In the data rows, the value 128 means zero.
Some points:
[151  84 190 105 162 115 200 126 107 139   4 114 171  88 148 139 101 102
  95 153 124 174 126 233 140 158  96  83 162  82 137  97 136 110 143 150
 157 117 153 175 109 128 148 170 159 143 119 151]
[118 145 131  94 134 110 119  48  86 140 108 111  72 174 140  88  87 123
  96  66  92  82 133  92 255 122  87  86  83 113  64 156  97  99  80 135
 114 147 178  93 100  76  62  90  97 184  96 127]
[132  76  77 160 135 144 140 156 190 194 121  77 124  97 225 168 140 145
  98  35 154 201 144 153 128 142 162  83 142 211  88 176 113  88  93 119
 117 112 152 131 128 126 140 153  85 116 170 165]
[113 107 143 118  72 103 184  87 155  99 155  91 163 127 142 111 109 122
 124  84 118 164 104 140  89 121 117 135  82  71 168 105 170 235 138 151
  88 151 127  87 215  77  89  53  91 119  80 137]
[129  88  77 158 133  68 150 113  90 179 121 119 105 243  15 117 116  63
  82 114 115 117 131  90 119  90 115 204 121 163 127  53 134 171  75  42
 103 134 157 157  60 123 128 178 104 173  92 172]
[ 32  91 105 140 125  87  93 125 139 113  90  74  49 117 145  55 126 118
 148 122 211 120 136 117 115 114 121 104 129  47  95  40  70 109  75 116
 123 150 106 130 194 137 102 179 218 105  91  71]
[131  90 138 135 146  84 118 221 118  84  65 199 116 156 134 123  97 227
 101 109 157 150 175  82 135 168 103 106 127 142 156 177 145 155 118 137
 205 127  83 161 156 150 108 107 108 145 132 201]
[107 107 113 155 113 232  72 110 130  84 164 206 124 133 173 135 156 182
 129 141  88 191 151  84 136 223 163 146 129 101 201  40 118 173 136  93
 116 165 167  88  50  76 119 137 150 142 111 137]
[156 101 146 166  62 171 104 152 119 171  84  91 138 150 135 119  90 143
 253 173 110 157 132  90 128 117  75 140 176 150  78 161 187 100 114 153
 136 119 192 173  99 146 118 132 159  72 111 168]
[136 170 164 115 158 127  97 165 158 162 122  81 119 136 116 166 132 113
 114 229 144 179 141  61 133 126 127  75 146 107 130 166  73 233 148 165
 147 154 194 153 112 170 159 134  66 140 156  52]
[127 131 164  89 140 165 132 101 156 215 119 156 120  91 110 107 146 154
 100 118 139 142 154 145 136 133  50 194 210 155  98 126  90 102 144 144
 145 185  35 154 135 136 150  57  90  76 169 148]
[ 73 191  86  86 157 185 132 118  92 129 110 190  83 125 100 103 175  83
 201 113 123 152  98 131 119 192 166  89  74 150  69 136 174 167 167  64
 115 133 116 139 174 106 185  98 124 146 173 148]
[138 121  86 138 194 119 184  86 158 132  81 149 132 130 101 170 198 164
 113 206  99  72  77  48 109 201 191 123 119  93  99 125 187  52 129 143
  75 185 125  94 114 141 129 116 125  65 120 100]
[106 128 101 162  98 132 148 169  32 182 133 113 143 113 153  80 154  58
  51  43  90 100 113  61  94 141 137  99 123 125 189 156 117 113 142 117
 123 105 147 131  99 131  99  51 199 109 111  38]
[118  44 117 115  31 166  86 107  85 154 163 225 176  70  52  92 205 108
 114 155 126 179 115 157 135 143 201 120  60 169  95  71  84 132 134 181
 114 127 112 119 133 119  82 197 101 123 106 128]
[125 102 132  93 113 138 224 130 118 182 229 113 152 112 124 193 109 141
 144 171 135  47 157 107 142 179  96 127 111 174 182 129 187 170 107 119
 163 126 119 123 167 127 140 215 139 137 133  76]
[137 133 196 132 161 111 137 123  58  75 172 107  56 138 212  91 109 163
  70 187 116 107 124 160  42 124  94 157 103 179  83 118  70  95 142 162
 134 101 195 111 133 158 139 108 132 145 147 209]
[148 143 108 118 155 115 114 209 221 123 162 150 163 131 133  92  86  70
 124 195 100  58 122 162 137 102 162 111  88 131 121  96 182  95 192 167
 108 184 149 173 115  75  92  92 162 145 212 134]
[157  52 229 173 177 107  97 133 161 120 145 114 221  81  93 124 106 121
 128  68 110 150 150  46 133 109 110 150 108 137  80  73 109  83 145 121
 155  58 180 109 189 159 176 100 133 140 147 109]
[117 191 126  47 126  98 103 157 132 170  58 145 119 117 167  77 126 111
 127  95 101 167 137 117 100 137 125 255  49  80 149 162 125 105 120  81
 106 114 171 116  91 120 105 240  99 134 125  91]
[156 214  88 103 147  80  58 152 149 155 178  85 187 145 196 119 143 171
  85  95  77  93 142 146 129 147 141  89 162 104  74  71 126 158 162 154
 161  97  60 154 123 155 150 166 100  79  89 200]
[136 137 185 108 149  99 199 145 112  88 107  73 151 134  95  96 168 160
 216 155 133  91 239 147 126 150 176 121 148 200 130 168  86 139 167 132
 123  87  94 162 120 106 120 102 106 141  86 138]
[135 179 111 155 190 141 135 129 107 180 148 124 154 149  97 212 121  66
 165 115 156 179 132 111 127 100 123 139 115 165 168 137 105  99 189 186
 140 200 124  88 216 124 108 147 158 155  80 190]
[132 116 143 115 106 123 185 145 147  87 129 111 106 124 163  87 128  97
 124 180 128 175 143  99 154  21 112  93  78 158 172 111 153 132 119 143
 155  73  85  94  68 164 174 102 133  48  87 209]
[140  87  85 109 128 153 138 145 121   0 114 102 221 136 172 145 144  98
 121  99 132 110 157  93 120  68 125 129 153 111  74 160 106 135 140 146
 151 229  99 168  93 141 169 128  93 145 163 104]
[123 113  99  43 134 118  31 103  81 122 119 106 183 110  98 101  88 179
 113 120 255  77 100 167 111  79  86 121 108 167 102 148 146 144 110  65
 104 121 169  65  77 114 111 108 201 100  87  81]
[ 59 126 151 208 130  86 132  79 114 128 135 141 160 134 166 217 111 150
 218  77 124 107  67 157 133 138 113 128 110 178 201  95 101 162 128 136
  55 120  85 169 133 122 145 138 129 110 142 120]
[176 191 220 185 109 196 115 105 162 105  95 149 127 155 200 110 203  74
 111 151 172  69 104 172 154 172 196 139 135 117 149 124 162 163 126  65
 103 149 122 121 173 163 132 127 130 144 140 128]
[116 108  59 196 134 216 155 118 120 150 123 178  92  99 106  99 150 134
 144  98 130  54  63 118 125  80 157 222 137  49 106 173  92 210 126 145
 141  67 161 115 133 109 114 183 104 119 111 157]
[153 119 112 199 154 144 105 172  91 128 175  92 110 158 109 226 140 160
 111 159  87 173 174 230 144 126 136 169  63  81  69 166 156 107  83 141
 156 104  86 153 127 139 150  78 161  85 142  86]
[104  97 105  86  50 135 106 121 143 148  75  92 122 253 143 138  89 129
 123 167 109  95  55 121 171 120  84 144  97 114 113 108  87  73 154 120
 120  54  23  68 111 127 125 115 104 255 108  68]
[187 143 104  82 162 128 210 175 171  82 165 157  93 150 121 144 137 160
 212  57 134 163  88 172 130 122 135 139 175 190 154  53 106 126  97 165
 172 109 180 104 110 176  96  90 104 130 151  50]
[ 96 142 138  25 101 121 128 155 107 120 189 185 182 145 136 152 142 110
 108 152  99 113 104 139 128 105 136 107 183  50 198 197  78  86  74  76
  88  83 175 124 218 105 110 121 146 111  99 159]
[106 249 125 173  66  96 179  76 131 122 150 134  96 137  91 143 151 211
  95 146 151 184 135 110 143  74 160 134 169 124 112 138 191  73 212 114
 136 130 178 161 163 104 130 147 136 116 192  81]
[173  99 116 160 179 107 122  65 185  89 218 144 101  86 130  94 101  99
 122 156 126 188 104 138 139 132 108 109 196 120 123 218 145 137 201  85
 100 122  15 153  81 161  80 159 149 119 128 106]
[104 122 150  88 104 166  52  69 205  84 141  83  60 160  55 164 163 117
 111  76 111 102 133 162  74 154 141  91 142 128 188 167 190 113 145 142
 152 168 147 159 114 132 112 146 125  98 191 147]
[ 92 192  93 213 141 116 138 127 108  91 138 102 208  56  63 122 104 121
 153 166 100 119 127 198 134 171 102 131 161 109 196 122 139 108  74 105
 131 146 135  81 103 180 108  91  76 158 172 173]
[170  82  80 124 152 102  49 138 100 135  80 126  50  54 165 126 105 150
 128 170 100 102 159 153 122  74 115 107 165 164 171 104 194 102 121 144
 134 124 138 162 198 138 170  99  58 156  94  92]
[158 199 111 113  94 133 115 113 136  95  87 139  62  80  88 185  80  62
  72 115 168 110 131  59  96 151 103 113 127 129 112 102  65 162  52 136
 108  51  93 121 147  46 121 121 222 117 139 127]
[154 111 213 135  96  84 132 150 123 191 147 171 106 129 110  90  86 160
 179  93 119 107 145 153  64  94 172  77 150  85 101 197 122 104  99 159
 143 193  94  80  42 134 227 142 144 161 120 145]
These points spread out most along one direction. For each point below, how far along it does it lie, from 0 to 99? 50 is the average, and the first point above lies past it. One standard deviation of the points above along it is 16.
[106 128 101 162  98 132 148 169  32 182 133 113 143 113 153  80 154  58
  51  43  90 100 113  61  94 141 137  99 123 125 189 156 117 113 142 117
 123 105 147 131  99 131  99  51 199 109 111  38] -> 29
[176 191 220 185 109 196 115 105 162 105  95 149 127 155 200 110 203  74
 111 151 172  69 104 172 154 172 196 139 135 117 149 124 162 163 126  65
 103 149 122 121 173 163 132 127 130 144 140 128] -> 52
[137 133 196 132 161 111 137 123  58  75 172 107  56 138 212  91 109 163
  70 187 116 107 124 160  42 124  94 157 103 179  83 118  70  95 142 162
 134 101 195 111 133 158 139 108 132 145 147 209] -> 57
[156 101 146 166  62 171 104 152 119 171  84  91 138 150 135 119  90 143
 253 173 110 157 132  90 128 117  75 140 176 150  78 161 187 100 114 153
 136 119 192 173  99 146 118 132 159  72 111 168] -> 62
[138 121  86 138 194 119 184  86 158 132  81 149 132 130 101 170 198 164
 113 206  99  72  77  48 109 201 191 123 119  93  99 125 187  52 129 143
  75 185 125  94 114 141 129 116 125  65 120 100] -> 53
[107 107 113 155 113 232  72 110 130  84 164 206 124 133 173 135 156 182
 129 141  88 191 151  84 136 223 163 146 129 101 201  40 118 173 136  93
 116 165 167  88  50  76 119 137 150 142 111 137] -> 39
[ 32  91 105 140 125  87  93 125 139 113  90  74  49 117 145  55 126 118
 148 122 211 120 136 117 115 114 121 104 129  47  95  40  70 109  75 116
 123 150 106 130 194 137 102 179 218 105  91  71] -> 23
[ 92 192  93 213 141 116 138 127 108  91 138 102 208  56  63 122 104 121
 153 166 100 119 127 198 134 171 102 131 161 109 196 122 139 108  74 105
 131 146 135  81 103 180 108  91  76 158 172 173] -> 62
[123 113  99  43 134 118  31 103  81 122 119 106 183 110  98 101  88 179
 113 120 255  77 100 167 111  79  86 121 108 167 102 148 146 144 110  65
 104 121 169  65  77 114 111 108 201 100  87  81] -> 26
[148 143 108 118 155 115 114 209 221 123 162 150 163 131 133  92  86  70
 124 195 100  58 122 162 137 102 162 111  88 131 121  96 182  95 192 167
 108 184 149 173 115  75  92  92 162 145 212 134] -> 63
